rotation ticks, each row followed by its count of ticks
The counts run from 0 to 363.
| -13 |  11 |  10 | -11 |  -7 |  14 |   5 |  20 |   9 |  14 | -16 | -12 |   3 |  -9 |   7 |  10 | -16 | -13 |  10 |   9 |  10 |  -1 | -19 |   5 | -11 |  11 | -32 | -22 |  11 |  -9 |  19 |   2 |   6 |   3 | -13 |   6 |   4 |  10 | -14 |  27 |   2 | -18 |  14 |  -8 | -16 |  40
| -21 |   1 |  29 |  -5 | -24 |   2 |  -1 |   1 |  17 |  12 | -14 | -20 |  -6 |   0 |   0 |   0 |   1 |  -3 | -10 |  18 |   7 |   9 | -30 |  -3 |  -7 |   4 | -26 | -14 |  -4 |   0 |  15 |  -4 |   7 |  23 | -11 |   2 |   2 |  19 |  -5 |   7 |  -9 |  15 |   4 | -16 |   6 |  73
| -20 |  -2 |  34 |   6 |  -7 |   3 |  13 |   8 |   7 |   1 | -14 |  -6 |   0 |  -6 |  16 |  12 |   3 |  -7 |  -8 |   8 |  16 | -11 | -25 |  12 | -15 |   0 | -30 |  -4 |   7 | -12 |  14 | -19 |  11 |  22 | -10 |  14 |  -5 |   5 |  -6 |   9 |  -1 |   8 |  13 | -16 |   6 |  184
| -13 |  -5 |  21 | -11 | -25 |  -3 |  -7 |  -9 |   0 |   2 |  -7 | -20 | -19 |  -1 | -21 |  -2 |  -8 |  -9 |  -8 |  13 |  17 |   6 | -35 |  -9 |  -4 |   1 | -26 |  -2 |  -2 |   6 |  17 | -11 |   5 |  24 | -14 |  13 |   0 |  12 |  -4 |   0 |  -7 |  11 |  -7 | -14 |   3 |  202
| -13 |   4 |   2 | -18 | -15 |  11 |  -5 |   9 |  -6 |  -4 | -15 | -12 |  -1 |  -8 |  -6 |   3 | -21 | -11 |  -3 |  15 |  16 |   8 | -24 |   5 | -17 |  11 | -36 |  -3 |   6 | -12 |  17 |  -2 |   2 |   4 | -23 |  19 |   5 |   4 |  -8 |  19 |   4 |  -7 |   2 | -22 | -15 |  241
|  -6 |   0 |  10 | -12 | -18 |   8 |  -7 |  17 |   2 |   8 | -12 |  -6 |  -4 |  -7 |  -9 |   7 | -16 |  -7 |   8 |  22 |  18 |   6 | -26 |  -7 |  -1 |  10 | -34 |  -6 |  -5 |  -6 |  19 |   0 |   6 |   5 | -24 |  13 |   7 |  13 | -12 |  19 |   4 |  -4 |  16 | -23 | -12 |  171
| -26 |   3 |  32 |  -2 | -14 |   6 |  10 |  -9 |   6 |   0 | -18 | -21 |  -4 |   0 |   9 |   5 |  -5 | -10 |  -8 |  -9 |   6 |  -2 | -16 |   9 | -23 |   0 | -30 |  -9 |  19 |  -4 |  21 |  -6 |   7 |  32 |  -2 |   1 |  -3 |   5 |  -1 |   7 | -15 |  11 |  -3 |   6 |   6 |  6
|  -6 |   2 |  30 |  10 |   1 |   2 |   8 |  14 |   9 |   7 | -16 | -10 |  10 |  -7 |  13 |  20 |  -8 |  -5 |   8 |  -6 |  10 | -10 | -18 |  14 | -10 |   6 | -26 |  -2 |   8 |  -1 |  28 | -10 |  10 |  20 | -14 |   8 | -14 |   1 | -16 |  21 |  -9 |  -1 |  19 | -12 |   0 |  46
|  -1 |  11 |  17 |   5 |  -2 |  15 |   1 |   5 |   1 |   4 | -14 |  -7 | -18 | -10 | -15 |  13 |  -8 |  -7 |  23 |  -1 |  16 | -12 | -23 |   2 |  -2 |  -3 | -19 | -19 |  30 |   2 |  33 |  -5 |   6 |   6 |  -9 |   3 |  -1 |  10 | -21 |   8 | -12 | -14 |  12 |   7 |  -9 |  158
|  -4 |  -1 |  25 |   3 | -11 |   9 |  -6 |  -2 |  -5 |   6 | -18 | -23 |  -7 |  -1 |  -8 |  12 | -13 |  -2 |  11 | -17 |  10 |   0 | -18 |   9 |  -6 |   2 | -12 | -17 |  24 |   7 |  34 |  -5 |   5 |  26 |  -9 |   1 | -21 |   5 |  -7 |  12 | -20 |  -7 |  -5 |   9 |  -3 |  17
| -10 |  -4 |  21 |  -6 | -23 |  18 | -15 |  -5 | -10 |  -5 | -23 | -14 |  -9 |   4 |  -9 |   5 | -17 |   2 |   1 |  -8 |   8 |  15 | -14 |   3 | -12 |   1 | -25 |  -3 |  19 |  -2 |  30 |  10 |   3 |  26 | -19 |   6 |  -6 |   9 |  -3 |   8 | -21 |  10 |  -2 |  -2 |   1 |  344
|  -2 |   5 |   7 |   3 | -14 |  20 |  -7 |  10 |  -9 |  -5 | -19 |  -5 | -12 |  -8 | -18 |   8 |  -9 |   3 |   5 |  19 |  20 |  -4 | -34 |   8 |  -4 |  -6 | -18 | -10 |  15 |  -4 |  24 |  -5 |   5 |   2 | -23 |  13 |  -3 |  17 | -13 |   5 |  -5 |  -2 |  11 | -23 |  -9 |  162
| -27 |  -2 |  22 | -21 | -11 |  -1 |   6 |  10 |   3 |  15 |  -4 | -14 |  -7 |  -4 |  13 |   9 |  -9 | -20 |   1 |   2 |  13 |   0 | -18 |  -5 | -14 |  16 | -35 | -20 |  10 | -10 |   9 |  -7 |   5 |  20 |  -5 |  14 |   4 |   3 |  -1 |  19 |   7 | -14 |  -3 |   2 | -12 |  318
| -12 |  -1 |  14 | -13 | -16 |  11 |  -5 |   7 |  -4 |  -6 | -20 | -11 |   6 |  -3 |   6 |   9 | -19 |  -4 |  -8 |   6 |  10 |   9 | -18 |  10 | -20 |   9 | -37 |   6 |   4 | -13 |  18 |   2 |   3 |  15 | -25 |  17 |  -3 |   2 |  -7 |  20 |  -5 |   5 |   6 | -24 |  -6 |  243
| -19 |   8 |  13 | -21 | -17 |  13 |  -7 |   0 |  14 |  13 | -12 | -25 | -13 |  -4 |  -4 |  -4 |  -9 | -10 |  -1 |  11 |   4 |  13 | -22 |  -1 | -16 |  11 | -24 | -25 |  15 |  -4 |  17 |   8 |   2 |  11 | -12 |   6 |   6 |  11 | -12 |  15 |  -8 |  -6 | -10 |   0 |  -9 |  140
| -10 |  -2 |  27 |   3 | -10 |   4 |   0 | -15 |  -7 |  -6 | -13 | -19 | -17 |  -3 | -11 |   8 |  -8 |  -9 |   3 | -13 |  14 |  -4 | -21 |   7 | -13 |  -1 | -19 |  -4 |  26 |   4 |  29 | -11 |   5 |  30 |  -9 |   9 | -11 |   0 |  -8 |   1 | -18 |   3 |  -7 |  12 |   5 |  335
| -17 |  -1 |  33 |  -1 |  -6 |  -8 |   9 |  -2 |   7 |  15 |  -8 | -25 |  -3 |  -5 |   7 |  12 |  -7 | -16 |   2 | -14 |  10 |  -7 | -17 |   4 | -12 |  11 | -23 | -14 |  11 |   5 |  20 | -15 |   8 |  31 |  -1 |   4 | -13 |   0 |  -5 |  17 |  -8 |  -5 |  -2 |   9 |   1 |  326
|  -9 |   5 |   9 |  -6 |  -8 |  -8 |   5 |   3 |   1 |   8 |  -8 | -28 |  -3 | -11 |  -8 |   9 | -13 | -15 |  -5 |   8 |  19 |  -7 | -34 |  11 |  -9 |  15 | -19 | -10 |   4 |   6 |  15 | -23 |   5 |  11 | -14 |  17 | -19 |   1 |  -7 |  19 |   2 | -15 |  -7 | -16 | -12 |  121
| -11 |  -4 |  20 | -15 | -19 |  -6 |  -7 |  -5 |   0 |  11 |   1 | -24 | -25 |  -5 | -22 |   0 |  -9 | -16 |   2 |  11 |  20 |   3 | -33 | -13 |   1 |  11 | -21 | -12 |   3 |  10 |  15 | -13 |   5 |  18 | -14 |  16 |  -1 |   8 |  -9 |   6 |  -3 |  -5 |  -9 |  -5 |  -7 |  200
| -16 |  10 |  14 | -17 |  -7 |  -1 |   7 |   9 |  16 |  17 |  -7 | -21 |   2 | -10 |   9 |   5 | -14 | -23 |   3 |   5 |   7 |   2 | -21 |   2 | -15 |  19 | -34 | -13 |   3 |  -2 |  15 |  -3 |   4 |   8 | -14 |   9 |   2 |   0 | -17 |  27 |  -1 | -14 |   4 |  -7 | -11 |  249
| -25 |   4 |  16 |  -9 | -29 |  16 |   2 |  -2 |   1 |   1 | -23 | -18 |  -6 |   1 |  -6 |  -5 | -11 |  -3 | -13 |  14 |  12 |   7 | -26 |   1 | -14 |  -4 | -30 | -20 |  12 |  -6 |  16 |  -2 |   7 |  19 |  -5 |  -1 |   4 |  24 |   8 |   1 |  -5 |  11 |  -5 | -10 |  -3 |  212
| -14 |   9 |   6 |  -3 | -19 |   9 |   4 |  10 |   3 |  14 | -21 | -24 |   3 |  -7 |  -9 |   3 | -18 |  -7 |   2 |   2 |  15 |  -3 | -27 |   4 |  -2 |   3 | -22 | -34 |  12 |   4 |  21 |  -9 |   9 |  12 |   0 |  -7 |  -9 |  21 |   5 |  15 |  -1 | -12 |   0 |  -6 | -16 |  220
| -14 |  -6 |  19 | -14 | -15 |   7 | -10 |   3 |   2 |   2 |  -4 | -12 | -23 |  -6 |  -8 |   3 |   3 |  -6 |  -7 |  25 |  16 |   6 | -36 |   0 | -11 |   9 | -21 |  -6 |   6 |  -7 |  12 |  -6 |   2 |  12 | -27 |  27 |   3 |   5 | -16 |   7 |  -2 |  -1 |  -5 | -18 |  -5 |  62
|  -1 |  -9 |  22 |   6 | -13 |  -1 |   1 |   7 | -14 |  -6 | -14 |  -4 |  -5 |  -6 | -13 |  13 | -14 |  -4 |   3 |   5 |  26 |  -8 | -26 |   0 |   1 |   0 | -29 |  11 |   0 |  -1 |  24 | -16 |   7 |  22 | -19 |  16 |  -6 |   8 |  -4 |   5 |  -1 |   8 |  17 | -24 |  -1 |  303
| -10 |   3 |  12 |  -8 |  -4 |  -7 |   6 |   5 |   1 |  12 |  -6 | -26 |  -2 | -11 |  -4 |   9 | -15 | -19 |   1 |   1 |  19 |  -9 | -29 |   9 |  -8 |  15 | -21 | -16 |   9 |   5 |  14 | -19 |   6 |  13 | -11 |  16 | -16 |  -1 |  -8 |  21 |   4 | -20 |  -7 |  -7 | -15 |  120
|  -8 |  12 |   3 | -14 | -14 |  15 |  -3 |   1 |  -1 |   0 | -15 |  -9 | -11 | -11 | -19 |  -1 | -24 | -15 |  17 |   5 |  12 |   2 | -21 |  -7 | -11 |   2 | -35 | -11 |  17 |   0 |  26 |   6 |   2 |   1 | -13 |   2 |  16 |  10 | -17 |  13 |  -6 |  -9 |  11 |  -1 | -12 |  30
|  -2 |  -3 |  19 |  -9 | -10 |  13 | -10 |  16 |  -7 |   9 |  -9 |   1 | -14 |  -6 |  -6 |  15 | -15 |  -8 |  25 |   1 |  15 |   3 | -15 | -10 |   1 |   9 | -31 |  -9 |  13 |  -5 |  27 |   7 |   3 |  10 | -20 |  15 |   7 |   7 | -18 |  18 |  -4 | -15 |  18 |  -2 | -13 |  168
|  -7 |   2 |  12 |  -4 |  -8 |  -7 |   2 |   0 |   1 |   3 | -10 | -28 |  -2 | -10 | -10 |   8 | -13 | -12 |  -9 |   6 |  18 |  -5 | -34 |  14 | -10 |  12 | -20 |  -4 |   3 |   6 |  16 | -22 |   5 |  15 | -18 |  18 | -20 |   1 |  -6 |  15 |   0 |  -7 |  -6 | -21 |  -8 |  122
|  -3 |  -8 |  22 |  -4 | -17 |   6 |  -5 |   7 | -18 |   4 | -13 |  -3 |  -9 |  -1 | -13 |  13 | -24 |  -8 |  20 | -14 |  17 |   1 | -13 | -15 |   3 |   3 | -34 |  -3 |   9 |   2 |  31 |   1 |   6 |  23 | -10 |   6 |   0 |   8 |  -5 |  10 |  -8 |  -3 |  16 |   4 |  -7 |  97
| -14 |  -8 |  25 | -10 | -16 |   8 | -13 |   3 |   0 |   0 |  -7 | -11 | -20 |   0 |  -2 |   6 |   4 |  -3 | -10 |  23 |  14 |   9 | -30 |   1 | -12 |   7 | -21 |  -1 |   6 |  -9 |  15 |  -6 |   2 |  18 | -27 |  26 |   1 |   7 | -12 |   8 |  -4 |   6 |  -4 | -20 |   0 |  63
|  -5 |  -4 |  31 |   8 |   0 |   2 |   2 |   0 |  -1 |  -8 |  -8 |  -9 | -14 |  -7 |  -1 |  15 |   1 |  -6 |   1 |   4 |  17 |  -9 | -28 |  10 | -12 |   1 | -23 |  10 |  13 |  -3 |  24 | -17 |   6 |  19 | -24 |  24 |  -9 |  -3 | -20 |   7 |  -9 |   5 |  10 | -16 |   7 |  55
